rotation ticks, each row followed by its count of ticks
The counts run from 0 to 114.
[-15 -24 -17  12 -11  21   4  43   3   3 -32 -30  -6  15  -8   4  17  12
 -13 -30   4   9 -10 -22 -25 -18   1 -16   7  16   5  14   8  20  13  32
 -18 -12  14   1  -9 -19  36  -2 -16  -5 -13   4  -2   9 -27  10 -11 -11
 -41 -13   5]	77
[-42  22   8  -4 -14  16   4  -8 -32  -4  -4  22   2   9  29  -6  10 -11
 -33  23   6  26 -12  -6   4 -18   3 -25  -7 -21  -3  14  10  -1  -8 -18
  12 -17  -8  17 -10   1   4  -7  22  19   9  -6  11 -43 -29  16   5   2
 -19   5 -14]	27
[ 16   8  12 -36 -14 -18 -28  -6  -2 -18  14   4   2   0 -18  17   1 -18
  25  24 -21 -23  -5  15  30  12 -32   9  26 -10   6  -5 -17  21 -20  25
   5   7  27 -25  18   3 -15  26  16  11 -24 -23  -8  18 -11 -22  11  -5
  -3 -16  -1]	64
[ -9  31   7  15  -1  -7 -12   4  -1 -21 -14  -1 -15   4  27 -15 -20 -32
  -2   6 -12 -10 -31 -25   1 -25   5  41 -12  -2  -1  -3 -34   2  -8  -4
  23 -15  -7 -19   2  51  13  23 -19  13  19 -10   2 -10   1  12   9  32
  -1 -14   5]	108
[ -7   1  -2  13  -9  16  17   8  13 -38  -7  16 -26  16  32  -9  22  12
   9 -22 -29  18  13 -14  -3  17  -3 -15  33  20  26  19  -5   4  10  -4
  20  -5 -34   2  16   0  -5 -23  -9  39  10 -12  -2  27  -4  -2 -13  16
  12   4 -14]	84
[-12  -1 -20   1  20   2  38  22   5  31  -7  -9 -15 -18   0   5  20   6
 -17 -15  -8   1 -26   2 -26 -19  17 -26  -5 -17 -10   2  31  15   6  22
  -8 -20  34  30 -16 -24  15   2  13 -31 -33  22  -6   6 -21  10  -5 -18
 -29 -23  11]	74
[ 24 -33 -15   0  24   2  -9   1  58   2   8  -2 -21  39  -3   4   5  -2
   6  -7  18   0 -28  13 -14  28 -16 -10  27  26 -30  23  -7 -17  16  13
   9   3  12   0  30 -25 -13   2  -2   5  13 -21   1  19 -14  -4   2 -12
  14  -8 -10]	11
[  3  25 -23 -29   9   0 -12 -26  -2 -19 -24 -10  20  30 -13  21   7  -8
   6 -21  27  -7   7  20   5  -7 -13  -4  16   8  -7 -18 -14 -31   5   6
  -3 -11 -13  11 -32  14 -14  41   7 -11 -34   2 -18  -7 -13 -12  17  33
  25  -2   4]	57
[ 26  -5  19  21   4   2  -9  -1  -1   3  28 -11  34  -6 -27   8   2  24
  -1  10  27   9  29  -6   0  -3  15   4 -22   5 -14   1  12   7 -11 -23
 -21   3  -7   2 -18 -36  26 -24 -17 -20   2  17   2 -28  28  12 -10  15
 -23   4  30]	98
[  7   1   4 -15  19 -24  18   7  51  -8  21  -3 -23  40  24 -28   5 -20
  -2 -10 -16  -2 -25 -20  13   6  10   2   3  26 -16   9   3 -33   6   1
  37   0  30   4  20   4 -15  13   8  10   5 -20  -3   2  16  -2   3   6
  12 -28 -16]	7
[ 21 -27  -8  24 -17 -15  -1  -6   1  -3   9 -18  19   2 -26  18  13  32
 -21  22  17 -27 -18  27 -24  27  -5 -11  19 -30  -9 -12   2  27   6  15
 -19  10  -6  -9  -6 -39  10   2 -17  33   5  -9  -6   8 -13   2 -17  -8
  11 -13  14]	17
[ -1  16 -19 -29  13  -3  -1  -6  29 -15 -12  -9 -17  16  38 -25   6 -15
  10 -21 -27   9 -44   5 -20  -5  -6   8  11   5 -10  17 -27 -13  10 -11
  31 -20   1  -4  -2  32  -2  14   7  30   8 -22 -14  16   1   4   9   7
  22  -7 -25]	5
[ 19 -42   5  10  -6 -13  -7   4  24 -11   9 -20  13  19 -37  29  14  20
  -6  22  30 -14 -18   7 -13  33 -13  -3  21  -1 -14   3  15  16  -4  24
 -27  20  13  -4   2 -57   4  -6  -4  22   1  -8   0  -8 -15  -8  -9 -10
   3  -9   4]	16
[-31  22  24 -21  -9   0 -24  -7 -24 -38  -3   0   0  17  24  -6 -10 -23
  12  10   7  19  -8 -12 -10 -14   0  31 -17  14   0  11 -24   4 -27 -25
  -4 -11  -6 -16 -21  25  23   5  -2  24  -8  -6 -13 -21  13  30  12  40
  -2  17  -8]	106
[-19 -11   0   6 -32   2   4  -3 -39 -12   0 -15  18  -4   4  14  15  23
 -23  25  -3   1 -21   3 -15   7   1 -25  -6 -59   0   9   5  32 -20  -2
  -9 -12  -3 -10 -21 -14  26 -18  -2  46  -3 -17 -14 -20 -12  23 -12  -6
  -4   8  -1]	22
[-11 -22  11   7  -9 -12  28  16  -6   1  36  -3  -6   3 -18  19  16  41
 -18  31  13 -14   7  14   3  30   6 -28   5 -18  -2   3  15  23 -13  -2
 -10  19   2  -5 -14 -32  12 -30  -5  31 -12  -5 -21   5  12  22 -15  23
  -1   0  25]	19
[ -1  11  22  10  -9   4 -23   9 -33 -16  17 -17   8   6 -13   2 -13  17
   2   8  18  13  13  -3  -5 -14  12  21 -19   9   3  18 -16  22 -12 -17
 -15  -3 -21 -21 -18   5  38 -13 -32   6  14   6 -22  -8  29  30 -15  38
  -8  16  27]	102
[ -3   3  -1 -19  12  -8 -17  -6   8  13  -9 -37  -7   4 -15  -9 -20  -2
 -23  -8  26  31  10 -28  -8 -28   7  -5 -40   4 -15 -36   5 -32   1  -2
 -24 -14  28  -4 -13  19  -4  11   9 -36  -6 -14  -7 -30  -7 -14  15  15
  12  -2 -10]	51
[-11 -30  29  22  -6   6  -1   7  -5  -2   5   9  -7 -24  -2  30 -17  22
  25  13  -8  -7  18  12 -21  39 -24  36  -2  14  25   2 -10  23  -2 -28
 -15  19 -12 -40   7  11  -3 -22  -4  -3  33   4   1  17   5 -10  -5   8
  11  12  -8]	41
[-22  10   4  12  -7  25  -7  18  -7   2 -10   9 -13  21   6 -13  -9 -16
 -26  12  16  29 -11 -36  21 -15   4  -8  -2  -2 -14  19   2   2   2   2
  26 -17 -20  -3  18   3  14   3  -7  -3  50 -15  33 -35 -27  12   8 -16
 -23  -3 -13]	29
[ -5   9   7 -20  16  -3  -4  -5  -3  18  12 -25 -20  -2  -8 -14 -17   3
 -23  -6  11  34  22 -26  -7 -16   9  -6 -48   8 -13 -21  10 -39  -9 -18
 -12 -12  29 -13  -9  32  -6  -8  11 -34   5  -6  -7 -21  13  -6  11  30
  12   1  -4]	50
[  8   8   7  -7  17 -19 -19  -8  22 -13 -12  16 -12  13  21  -3 -15 -44
   7  18  10  -7 -42 -15  -6 -16 -17  44   1  16 -12  -4 -18 -19   1  -1
  -1   2  12   2  16  29 -16  36  20  -7  18  -8  19 -26 -13 -11  21  -6
   2 -19 -15]	112
[ -6   2  -6 -18  26   1   8  16  30  -5   8  -4 -33  29  40 -29   3 -14
  -5 -20 -13   9 -33  -3  -2   6   1   1   3  27 -22  16 -12 -29   3  -7
  33  -6  13  -1  14  15  -9   5   1  18  -5 -20  -9  24  20   7  10  19
  11  -6 -11]	6
[-15  17 -23 -18  19  26 -32 -11  -9  18 -28 -37  -3  10 -12  -3  -9   6
 -13 -25  35  23  -9   7 -21 -15  -6 -15 -16   3 -19  -6 -22 -36  17  -8
  -7 -19 -11  -1 -12  36   4  13   1 -25  11  -3 -26  -6 -11  -5  11  20
  20  22  -7]	53
[ 17  16  -7 -21  -1  -4 -17 -13  -4   4   6  13  -2 -17  -6  12   0  -7
  26  18 -38 -35 -28  24  11  11 -26  12  25 -30   7  -7 -17  25  -9  22
  12  -7  13 -22  22  12 -10  15  20  12 -18 -22 -13  26 -17 -24   7  -7
  -1 -14   0]	65
[ -5  33   1   3  -6 -16   6  -2 -24 -25   5  -9  19 -13   8  -4   4  -1
 -11   6   0   1  -4 -11  -2 -36  24  32 -20 -10   8   0 -11  25 -18 -21
  -1 -12 -12  -8 -30  21  19   1 -23  20  -1  12 -13 -28  15  28   1  46
  -2  -9  32]	104
[ -2  -6  13  -9 -11  17   9 -32  24 -24  18  27  -6  -4  33 -11  21  -9
  17   1 -17  31  17   1  -8  32 -12  -4  27 -13   8   5   7  -6  10 -18
  12 -10 -17  16  35 -21 -23 -19  11  30  12 -19  18  -3  -6 -10  -1 -16
  26  16 -27]	88
[  1  15  -5 -21  34  19 -22   5  -2  14 -14 -30 -13  29 -23  -7  -5  10
 -11 -26  39  18  13   9  -1 -19  -6 -22 -10  25 -19  -4 -20 -40  10   1
  -3 -19 -20 -12  -9  26   7  13 -11 -30  -2  -1 -18   6  -3  -5   4  39
  14  14  -4]	54
[-31  -5  -2  -1   2  12  36  28   5 -26  -4  -7 -14  20  12   0  29   9
  -3 -34  -8  21  20 -20 -13   0  20 -23  10  40  23  13  21   1   8   3
   6  -5 -13  17 -24 -17  16 -18  -6  18 -35  19   5  16  -7  16  -7  23
  -7  -5   5]	80
[ -7  13   8  10  -7  29 -26  -5 -33 -18   5 -21  29  -8  -9   4   3  18
  10   3  28  12  10  10 -30 -12   5  23 -19  -3  -7  11 -17  30  -6 -17
 -24 -10 -28  -6 -28  -3  34 -21 -21  11  -2  15 -29 -16  23  25 -17  26
  -8  23  21]	101
[ 29  31 -14 -18  -8 -11 -15   0   8 -19 -13 -11   8  12 -30  12   3   4
  26  -7  -3 -38   0  12  25  -1 -11   7  35   4  -4 -12 -40   4   6  32
  17   0 -21 -27   5   6 -13  32 -14   8  -8 -11 -14  28  -8 -19  12  40
   8 -14  17]	60
[  8  -8 -22 -20  22 -11   5 -31  48 -11  -9   1   0  16  29 -12  10 -31
   1 -10  -6  -6 -48  20 -23   7 -14   3  26   0 -19   0  12 -30   9  -6
  19  -7  18  21  22 -11 -21  26  23  13  -8 -18   4 -17 -16  -4   5  -7
  28 -15 -10]	9
[ 44  -3   0  34   6  26 -19 -23  14  26  29  -8  26 -30 -15  -7  -2  24
  -3   3  21   9  -1  19 -20   8   8   7  -5 -22 -18   5   9   8  11 -12
 -21 -19 -21  19  -5 -26  16 -19 -26 -10  28  11  -9 -18  14   0 -13  -4
   2  17  19]	96
[ -7  -5  11   4  -1 -16  37 -20  -4   7   5  10   0 -48   4  13 -14  13
  11  14 -26   7  22  15 -24   6  10  22 -26 -26  17 -24  11  -2  -8 -30
 -19  11   0 -24 -16  35 -18 -22  14  -8   9   9   3   1  17 -18   1   8
  28   8   9]	44
[ -8  37   2   1  20  -3   1 -16   2 -13  -3  17 -21   0  53 -17  -7 -27
  -6   6 -16   1 -30  -6   0 -17   6  29 -11  -3 -16   6 -25  -6  -7 -17
  35  -9 -14  -7   0  48   0  12   0  11  17   2  -5 -11  11  19  15  33
   6 -11   1]	109
[-22  23  11  13 -24  -9  28  18 -23   3  18   2  -9   4  11 -11   5   5
 -38  27  -9  17  -9 -37  28 -30  27 -22 -21 -30   1   2   8  21 -12   0
  21  -9  -1 -11   0  -3  14 -17  -6  31  26 -16   4 -32 -15  23  -3  12
 -17 -12   2]	25
[-12   7   0  -4  28   0  13  -9   0  31   9 -30 -20 -22   3 -20 -13  11
 -23 -11   6  26   7  -1 -20 -12  10 -18 -43 -16 -16 -20   4 -37   7 -30
   5 -12  10 -10 -11  36   1 -18  10 -28  15  -1 -17  -7  19 -11   6  26
   7  17  -4]	49
[ 15   5  22 -21   2 -19  -5   5   9  26  30  11 -23 -12 -12   7   0  -1
   3  16 -24 -15 -17  -8  26   9  -9  -6  -4 -21  -8  -2  17  15 -16  18
  13   8  47 -12   9  -9 -14  -1  24 -16 -24 -12   4  12   1  -4  13 -11
 -28 -18   4]	68
[ 19 -11 -10  16  -8  -4  20  -4  -3  11  18  -6   8  -3 -14  27  15  41
 -16  25  -1 -30 -17  29 -20  26  -1 -25  15 -37  -9   0  14  33   3   6
   5  19 -12   1 -18 -36  13 -23 -20  34   0   1 -16  11   0  11 -20   8
   2   2  23]	18
[ 36   4   5  14  10  11  15 -44  27  13  48  18  11 -25  14 -15  -2   0
  -1   7   4  22   8  15   0  24   7  -6   0 -27 -17   2  27  -8  11 -20
   3 -12 -12  32  22 -30 -22 -24   4  -6  16  -6  16 -17  12  -6  -3  -2
  13   7  16]	92
